The rows of M fall into 4 groups, which share some directions, and each row is roughly a mix of its group's hidden directions.
M, 151 rows:
29  247  313  -186  -155  77  228  160  -337  139
6  -295  80  186  -129  -354  151  -189  -112  305
-179  -160  -93  244  395  -144  -41  -285  -187  119
-116  -264  236  -212  84  -447  -3  126  162  -44
198  -5  267  -69  -104  50  -297  174  414  129
281  -48  -11  -317  -169  -223  -171  266  -20  272
68  184  -285  112  114  -186  96  46  367  330
276  132  93  -80  -43  8  56  -394  303  -272
102  -200  57  -170  65  -224  83  -406  65  348
-116  313  97  -97  -445  235  -71  -110  -128  -135
273  108  270  301  33  267  -171  -169  -223  -71
-326  3  -155  203  246  -166  160  -214  -314  72
57  331  149  18  -225  -251  45  172  -358  161
125  -133  -107  6  -207  218  -491  172  62  -158
24  396  328  59  -288  210  -19  127  -29  150
-179  14  158  64  74  -350  458  -55  -84  159
292  40  -297  -233  113  235  -290  -141  185  -10
175  -403  -169  -107  22  -245  -51  -236  -80  -276
-56  -308  150  320  370  149  -217  62  -37  30
-220  -140  205  -127  -146  -25  -95  7  -458  -260
89  111  368  -377  -145  -200  64  55  -120  235
-92  90  358  -43  -38  234  57  281  -382  63
119  -371  366  117  -132  141  -136  -92  -252  -91
-179  131  178  -384  -122  14  186  254  287  100
81  -264  -468  -2  -33  -298  -112  -8  147  -123
-222  -50  150  141  -32  -392  339  -66  -138  219
-251  56  120  199  80  -166  320  -356  -137  -183
168  -463  59  44  -174  -286  41  -162  -90  196
-33  418  305  48  -291  173  -54  77  -12  198
402  23  151  261  -154  192  -63  151  -33  305
-47  -3  191  57  201  -262  -110  -41  489  177
381  92  244  207  62  -70  105  -84  365  137
-45  -34  204  -214  5  -65  -525  105  43  227
23  -98  -110  -45  69  -65  -495  -174  307  179
-77  134  -399  -302  -271  -181  130  -129  -143  8
34  -128  -251  -114  51  -71  -382  -299  237  -207
-101  193  133  -148  -331  134  -456  3  -105  -38
-47  -34  178  -335  199  -198  -330  313  31  27
253  55  -21  -123  173  464  86  81  -227  205
-304  -42  -306  -353  -74  -253  125  35  190  -24
-153  -77  200  162  245  320  389  -159  1  -28
257  94  -121  271  -200  202  -62  -201  -383  30
306  6  122  -166  106  158  37  242  -430  135
-99  113  -233  303  -245  11  172  -313  123  -252
247  72  -232  -122  57  355  -327  54  191  -156
77  -337  -264  -187  59  126  133  119  -249  -312
93  -445  -328  -188  107  -11  95  187  -77  -157
-140  302  -385  -235  -243  -97  -52  -207  65  -50
-251  103  76  289  218  -39  250  74  -391  50
-2  34  -306  386  13  148  -397  -92  2  -51
227  -57  -182  -157  -105  87  -378  366  82  142
264  65  -179  -15  260  -156  408  126  229  42
-92  143  -156  -36  65  -10  -555  4  217  144
431  -5  -264  -270  119  -68  184  -145  74  164
237  -216  -37  236  165  166  -247  -205  -298  -170
-247  357  -136  -156  13  64  -247  -111  203  292
108  1  139  -57  287  42  -214  258  -142  429
-161  305  94  318  27  -25  -384  -23  201  -129
365  16  -203  210  63  -238  -125  -219  -55  298
-220  100  328  159  -113  -17  -258  257  -303  74
-36  -170  -266  372  111  100  -356  -136  120  -115
108  -267  -391  -167  -54  -36  -283  221  -173  88
178  -329  186  241  63  38  274  94  -189  -277
106  -236  59  180  143  -190  -385  -167  135  -285
113  163  -59  -338  -224  39  149  280  -45  351
-81  191  279  163  -50  83  373  267  -199  169
97  179  48  -14  -250  -191  15  188  446  239
-149  19  153  389  289  0  -214  -167  -275  70
-264  -169  253  62  239  292  -158  308  -84  11
-34  67  -79  -149  222  -438  154  363  -63  12
186  105  -428  41  103  8  70  -269  307  149
-215  -155  18  278  396  -49  30  -23  -346  80
301  -214  128  -64  105  44  -308  -13  316  -266
67  -134  -204  -219  102  -511  79  164  -76  109
-270  40  -218  85  -61  -223  -65  -152  457  -124
-288  326  234  329  78  45  102  253  4  9
305  -26  107  -200  -224  -470  -91  -28  47  -87
-174  -112  154  312  297  230  131  -249  64  -216
71  -150  201  -424  186  244  283  93  32  60
-351  -128  324  -227  1  -158  -121  261  122  -128
10  191  -131  40  -244  -39  -52  476  -243  173
285  -189  -118  -93  -195  -38  -248  -415  92  -118
-208  390  -459  -12  11  -139  -29  84  10  37
42  196  -8  -174  -253  50  364  285  -190  218
19  194  -43  49  283  -197  508  113  38  36
70  157  -124  -322  110  264  -357  141  128  -200
148  -247  -31  74  -246  174  -156  -404  181  186
42  146  315  -8  -99  228  221  139  -417  95
72  -71  -322  -120  -59  161  -359  338  -23  182
60  121  234  99  67  -133  -243  -225  429  191
35  475  240  55  -305  153  -11  -156  11  79
-161  -133  324  -126  34  224  -85  331  -271  -170
154  -233  -64  -72  -67  -68  -45  -478  88  317
473  -47  77  248  -151  183  -89  87  -21  265
152  -383  117  -126  45  -104  -366  -243  165  47
82  -309  156  141  221  -234  -270  -250  97  -200
-4  -4  293  -38  261  296  -44  101  212  367
-263  17  217  78  50  -293  324  -194  -194  209
273  -275  118  -163  -81  -111  332  -317  -5  -120
-62  159  -5  192  -94  237  82  483  -199  154
135  184  -268  -133  8  349  -130  -138  367  -35
314  79  -387  70  11  202  56  193  232  -201
106  -57  248  -91  160  123  -235  305  -332  227
62  54  -28  -16  160  493  -76  261  -291  1
188  137  87  -264  -239  28  -7  26  379  -319
93  -123  -20  222  160  -114  372  241  -34  354
338  33  117  -32  -32  149  212  57  -479  62
33  -142  -83  -299  12  -231  -425  289  -24  -11
31  184  208  274  10  245  -197  -248  -348  0
197  244  353  4  -233  318  59  207  -43  94
-192  -135  287  339  -291  1  238  -180  -50  78
-123  402  34  -85  200  254  -56  280  179  -180
150  -188  -127  -180  200  -88  458  -117  236  -41
-33  -163  119  32  -255  280  -362  -340  -30  41
148  -177  -175  34  -116  -63  15  -486  75  301
-436  13  -130  -79  241  -180  76  -261  -134  -197
11  122  -97  -369  -431  120  -137  103  134  -161
400  -170  146  -150  29  130  240  -61  -349  25
63  -113  -289  -182  11  -70  -374  -263  227  -188
-22  86  220  -320  364  -208  -130  205  148  141
-215  47  -211  53  16  295  177  280  -286  246
-329  269  -184  244  -13  9  -335  179  123  32
42  -42  -210  194  -31  -75  -517  69  70  -257
-53  26  112  288  66  406  175  353  -103  27
-11  -42  -59  489  -294  131  254  -148  -6  24
-377  -39  -207  -144  -50  94  -136  43  -426  -118
-139  -143  -21  262  410  -126  -59  -327  -141  110
144  -9  44  -459  182  40  -149  347  -92  122
-98  130  133  -288  330  -205  -171  318  -156  -48
-363  7  -227  17  86  -69  263  35  -411  -11
-32  99  97  28  -92  508  -311  -135  10  -178
153  -192  -225  29  -40  197  -176  -126  -371  -314
298  95  -268  286  12  51  -124  -318  -5  252
-309  204  280  196  288  -231  141  67  85  -113
-98  -359  28  -116  -263  -291  -136  -146  -294  51
-30  -110  212  -16  143  -317  372  -208  -39  269
-38  166  66  -99  309  -203  503  26  -9  35
271  -76  1  141  -101  314  -188  -173  -269  299
28  -385  -233  0  32  -304  -28  -148  -297  -168
-316  119  107  44  142  -21  419  332  5  -40
-130  403  -343  -182  199  -78  122  -111  135  117
-333  -78  -251  -46  17  -81  215  276  -351  -35
-142  -79  -175  298  232  -96  155  -161  -371  196
62  210  -78  -51  232  -19  -7  -121  431  352
-240  11  -151  28  126  408  202  167  -178  266
-342  -7  -180  196  206  394  119  19  -161  95
-152  107  360  104  150  -6  374  -305  67  -22
45  106  228  33  -95  203  543  129  -84  10
145  -124  -340  159  170  90  381  -172  134  -169
-32  29  193  -243  -59  -68  -527  128  -12  185
-122  423  5  -40  189  315  -35  207  114  -218

Each list below has two rows that fit no group; the rest each fit one group, if only roughly. Name those rows in the order they come.
  Z307: -61  -186  -224  261  -46  3  169  138  -405  -253
  Z508: 47  -63  14  -45  -13  21  226  26  -607  -72
  Z562: 25  -283  353  99  86  11  -342  191  -228  81
  Z871: -119  -41  70  78  -148  -549  -190  -100  151  125
  Z409: -36  -232  -222  -370  -144  -16  -348  20  225  -29
  Z633: 137  329  -272  -97  123  279  -83  187  168  -247
  Z25: 144  225  24  -151  -379  -57  99  230  348  -100
  Z241: 16  -222  196  111  48  -80  -412  -286  135  -235
  Z672: 58  -292  246  373  191  -92  38  -79  -129  -278
  Z315: -120  81  95  -344  321  -374  62  91  -152  95
  Z324: -269  336  234  49  298  -11  -59  315  -32  8
  Z971: -173  250  39  -129  -212  -291  184  173  337  -130

Z508 Z241
  Z477: -259  136  -181  155  -22  -236  329  197  -271  -127
  Z345: -44  -364  412  69  213  157  -50  -42  22  -227
  Z903: -199  263  -99  75  -234  -120  354  85  -329  8
  Z866: -72  33  -78  -179  324  326  -80  46  -413  -17
  Z858: -133  492  94  169  -111  203  -99  189  192  43
  Z489: -17  127  -189  -209  -497  122  -76  253  -82  -33
  Z667: -244  277  106  151  56  192  260  -90  -323  -212
  Z514: 79  21  -101  -413  -212  -292  170  6  -227  193
  Z721: -222  138  -99  388  -155  -116  337  -129  -146  131
  Z647: 267  -228  -117  -42  -221  4  302  184  -229  -264
  Z6: -15  316  -71  246  116  65  172  423  156  -137

Z345 Z866
  Z823: -38  331  249  -205  -116  -8  377  -122  128  181
  Z319: 255  248  245  -97  256  89  -59  391  -67  67
  Z807: -102  240  -202  279  43  -80  -412  48  174  195
  Z614: 149  -36  72  -24  -37  492  -235  -62  -4  -322
  Z772: -336  270  139  400  87  -47  187  -29  -95  123
  Z838: 44  -115  90  361  -175  93  -317  -4  41  -374
  Z492: -142  275  277  352  -4  301  198  -79  43  -31
  Z420: -15  -136  -407  -20  -124  -284  -210  43  -312  -102
  Z421: 118  -49  -98  -192  262  -363  276  27  213  221
  Z391: -157  253  149  350  -95  112  -55  219  349  83
  Z552: -134  -351  -70  -136  358  -208  -206  37  216  97
  Z529: -186  74  -190  -62  -222  205  28  -63  -457  225

Z319 Z838
  Z505: -307  73  51  288  -153  -284  -368  69  47  -59
  Z168: -71  -338  348  168  -198  -135  -121  70  -299  -1
  Z196: -28  -33  277  -68  115  32  454  -338  116  -61
  Z332: -144  213  -134  221  -325  166  190  -212  -128  -266
  Z712: -71  253  -262  -288  -331  -213  154  -188  -6  -9
  Z415: 51  -46  90  -119  255  200  -383  133  67  366
  Z498: -126  281  242  -78  136  243  1  -61  327  295
  Z986: 54  -41  175  -14  469  175  -235  163  7  259
  Z657: 26  -225  268  292  308  232  -178  199  49  -66
  Z117: -186  -32  -354  148  6  -109  -472  -1  -96  -92
  Z670: 165  -96  -2  -233  43  66  -463  240  -94  -240
  Z274: 413  91  -66  -41  -364  103  -89  237  202  43
  Z714: 138  -204  185  317  -278  281  -153  137  -39  -199
  Z326: -329  363  -109  41  332  -17  -76  67  76  -235

Z986 Z326
  Z122: 111  -44  135  393  296  -1  -32  -371  -103  105
  Z599: 17  320  -83  2  99  359  199  336  94  161
  Z862: -216  299  239  15  -4  -245  115  245  324  -54
  Z383: 4  197  -447  -21  -45  96  115  -213  355  -8
  Z103: -38  214  -71  -191  316  -165  419  -53  145  141
  Z788: 40  9  -121  -81  78  298  235  -306  -403  -74
  Z378: -16  352  357  195  -9  245  -16  63  284  -5
  Z56: -212  8  311  235  -223  141  223  -323  -75  96
  Z359: 196  56  -86  71  3  -1  -580  -92  -40  186
  Z651: -196  -153  -45  142  433  23  -11  -275  -295  18
  Z3: 385  200  1  -1  -431  159  -149  -41  98  45
  Z873: -73  94  10  109  -263  -325  335  -74  9  341

Z599 Z873
  Z776: -6  -330  4  -176  -238  -68  -246  -54  -391  -131
  Z41: -26  52  177  98  136  -27  -325  303  -317  270
  Z533: -251  -149  -72  8  334  143  -62  -438  126  -15
  Z203: -157  256  379  343  82  -21  52  -160  160  -150
  Z232: -141  -211  46  395  248  76  153  -86  -115  -319
  Z64: -271  30  236  136  -92  51  67  213  -358  -312
  Z799: -31  -202  14  -169  -77  25  425  -74  101  -401
  Z749: 11  38  56  -154  66  -118  142  -313  227  -467
  Z182: -164  -133  -61  -293  174  -227  -155  402  -177  48
  Z280: -251  127  -271  81  -4  -219  205  -296  -216  -226
  Z591: 259  314  264  128  -194  240  -88  -269  75  -47
  Z394: 250  42  281  -55  214  200  -174  284  14  302
  Z437: 58  206  481  146  33  254  48  108  236  41
  Z964: 188  -369  -310  -33  -110  -163  -109  40  -186  -282
  Z263: -155  69  401  -353  -203  -172  166  79  -24  125

Z182 Z394
  Z699: 4  2  88  333  -159  485  57  -159  102  -128
  Z20: 325  -345  100  -328  -39  143  -145  -141  132  -112
  Z627: -23  262  -247  -321  144  98  -22  -217  332  114
  Z530: -10  76  64  215  -221  360  -275  280  97  -192
  Z262: -335  -258  68  -5  39  -231  -66  -12  363  -244
  Z271: 342  -166  138  34  174  -119  -183  99  345  -253
  Z581: 472  -84  212  166  54  150  -49  -195  233  -111
  Z884: 344  158  143  349  -129  195  -17  -28  -179  248
  Z994: -113  129  392  -395  -203  18  175  110  -87  61
  Z22: 232  -152  143  -163  -129  89  -258  230  408  11
  Z360: -178  197  -142  -190  329  -340  24  -237  161  46
  Z467: 200  -122  -344  -340  -10  39  127  137  -313  -110
  Z476: 109  124  -58  -475  -210  -225  -37  17  63  281

Z360 Z467
  Z723: 57  -367  162  -202  313  -249  -49  239  94  40
  Z330: 326  -209  -345  -193  82  -175  295  -51  23  -35
  Z900: -135  174  121  8  98  -309  146  129  475  52
  Z816: 293  -33  -222  124  -147  383  -80  -20  306  -121
  Z414: -177  282  133  248  82  148  341  -199  -224  -102
  Z470: 324  96  328  -71  -110  96  368  -8  -219  -61
  Z212: 62  122  1  317  -96  234  -166  463  -37  -92
  Z411: 20  296  -329  -146  -167  -44  326  -185  214  -40
  Z916: -72  224  167  -92  -111  -210  162  50  -437  259
  Z603: 271  350  -66  -20  -165  113  74  40  -398  167

Z470 Z916
  Z245: 10  91  -183  266  -46  144  -404  342  -7  -139
  Z181: -312  11  -236  332  181  333  -16  94  -115  -81
  Z95: -128  115  289  311  87  -195  25  -298  107  -281
  Z528: -97  186  -405  52  -235  -255  105  -143  -66  -262
  Z806: 128  -95  88  358  -230  413  -18  -172  91  -110
  Z938: -270  -83  -16  -30  341  26  52  -241  375  -187
  Z305: -300  100  -324  -88  -45  -178  -56  -318  -154  -247
  Z646: 61  -117  114  -198  -90  -30  537  -116  -112  -204
  Z296: 198  49  366  -157  41  227  -398  103  -93  67
  Z755: 83  -39  -67  -296  152  -370  -93  402  -37  55

Z938 Z296
  Z336: 60  85  93  -393  -92  -65  391  -76  -100  283
  Z882: -101  -32  -383  67  19  186  -108  -242  402  -75
  Z452: -248  -161  455  23  -98  -193  -142  58  -264  -1
  Z910: 204  317  -320  -142  -75  3  298  -147  201  115
  Z66: 117  -225  -335  -334  -123  -196  135  1  -265  72
  Z782: -251  98  -98  -125  -60  98  -436  -192  -312  -10
  Z423: -159  112  201  427  86  -150  -169  -175  53  -288
  Z542: -73  36  -411  28  -223  102  48  332  -294  -5
  Z372: -262  -239  93  108  420  -36  -66  -166  -274  61
  Z163: -139  -4  -145  -263  449  -112  -53  302  -41  -126
  Z911: 288  -185  -186  -353  109  -159  82  -334  -16  52
  Z312: -160  -62  -163  -216  442  -342  -31  -26  -11  -133
  Z186: -32  -155  61  -423  106  -198  -250  216  -183  -184

Z163 Z312
  Z940: 220  232  -331  -178  161  257  -43  161  194  -184
  Z363: -115  -111  131  30  189  -105  156  -531  143  -133
  Z151: 42  -451  63  294  240  -25  -173  -10  -131  -184
  Z833: 47  -110  -155  181  245  398  -75  -234  -239  -168
  Z408: -17  -10  133  91  -46  -204  -312  225  458  83
  Z793: 60  -242  79  -226  -131  161  -369  -200  -224  -215
  Z747: -113  174  41  -138  -169  -240  57  304  372  227
  Z641: 82  -292  88  -122  318  -391  -2  246  11  72
  Z377: 166  -336  -239  -170  246  -312  18  167  -148  4
  Z997: -19  -73  -156  -29  71  117  541  -78  148  -254
  Z178: 116  -141  208  159  -8  34  385  -154  1  -400
  Z107: -259  51  -376  -161  28  -132  122  -306  -120  -238
  Z418: -50  85  -73  293  -129  -448  -21  -267  185  102
  Z351: 78  -232  -38  -396  -153  46  -258  175  307  3

Z833 Z377
  Z540: 96  -362  291  125  201  -102  262  -181  -33  -203
  Z289: -81  -377  -127  307  -65  42  -352  163  -92  -106
  Z981: -200  242  79  23  180  -103  406  -152  -314  7
  Z653: 93  10  101  67  -129  513  -205  112  223  -165
  Z205: -1  -156  130  262  -6  396  -241  -121  118  -286
  Z368: -155  265  3  85  -314  84  -444  43  -129  -110
  Z179: -208  -153  -107  263  199  -39  97  225  -387  191
  Z746: -91  211  -387  -367  -209  43  -35  1  -21  223
  Z689: -145  65  282  -68  -10  -151  -335  359  -159  190
  Z395: -115  92  -411  28  -34  154  58  -160  386  -200
  Z28: 124  -236  -27  -207  -119  -159  -343  230  301  140
  Z445: -107  -68  8  426  170  141  -186  -101  79  -371

Z289 Z205
  Z207: -31  -30  236  243  67  -161  223  -330  2  -359
  Z706: -4  119  -32  -95  -212  -229  -19  386  -282  292
  Z930: 246  198  -210  59  74  245  -27  215  413  -65
  Z586: -337  -203  -287  -213  53  -103  173  279  -147  -95
  Z446: 150  -211  177  -252  -119  -11  426  -91  -102  -242
  Z758: 425  48  213  187  36  99  -90  -339  195  8
  Z850: -108  -3  159  332  208  279  -72  -197  215  -276
  Z340: -224  -134  203  -127  -71  -462  -151  44  246  -77
  Z863: -218  292  186  84  120  187  170  207  -233  -292
  Z623: -188  474  -238  -114  -230  65  -58  94  71  175
  Z813: 84  166  427  54  126  254  -9  86  339  108
  Z822: -50  -94  -312  231  330  -86  210  107  -33  316
  Z846: -18  -35  134  387  233  47  -163  -152  -267  297
  Z42: 415  -133  323  109  -125  -123  -6  -172  260  22
  Z685: 2  240  -110  99  -139  34  403  207  -340  -120

Z822 Z42
  Z877: 48  -425  236  140  224  -52  -275  89  -191  62
  Z731: -128  -114  -37  283  275  78  -491  5  27  -23
  Z230: 78  -294  112  176  334  147  -87  -200  -340  50
  Z50: 157  110  -163  229  -139  291  82  -144  430  56
  Z547: 152  198  -502  9  -9  109  131  -19  301  -4
  Z509: -509  -192  12  -28  209  -209  -42  -106  164  -106
  Z538: 108  -49  -77  97  12  297  -58  -161  -509  169
  Z465: 308  -486  -77  -35  3  9  71  60  -83  -285
  Z59: -101  -161  -269  311  46  -156  -375  47  -181  -166
  Z58: 64  44  -56  -179  227  -135  -230  423  -246  -179
  Z928: -338  159  -163  93  -217  72  -425  136  -95  2
  Z407: -172  -9  -20  -190  81  94  506  -181  -139  214
  Z644: 330  -155  -144  -140  26  -173  110  -7  378  276
  Z148: 288  229  -109  -20  22  32  32  128  518  -9

Z509 Z148
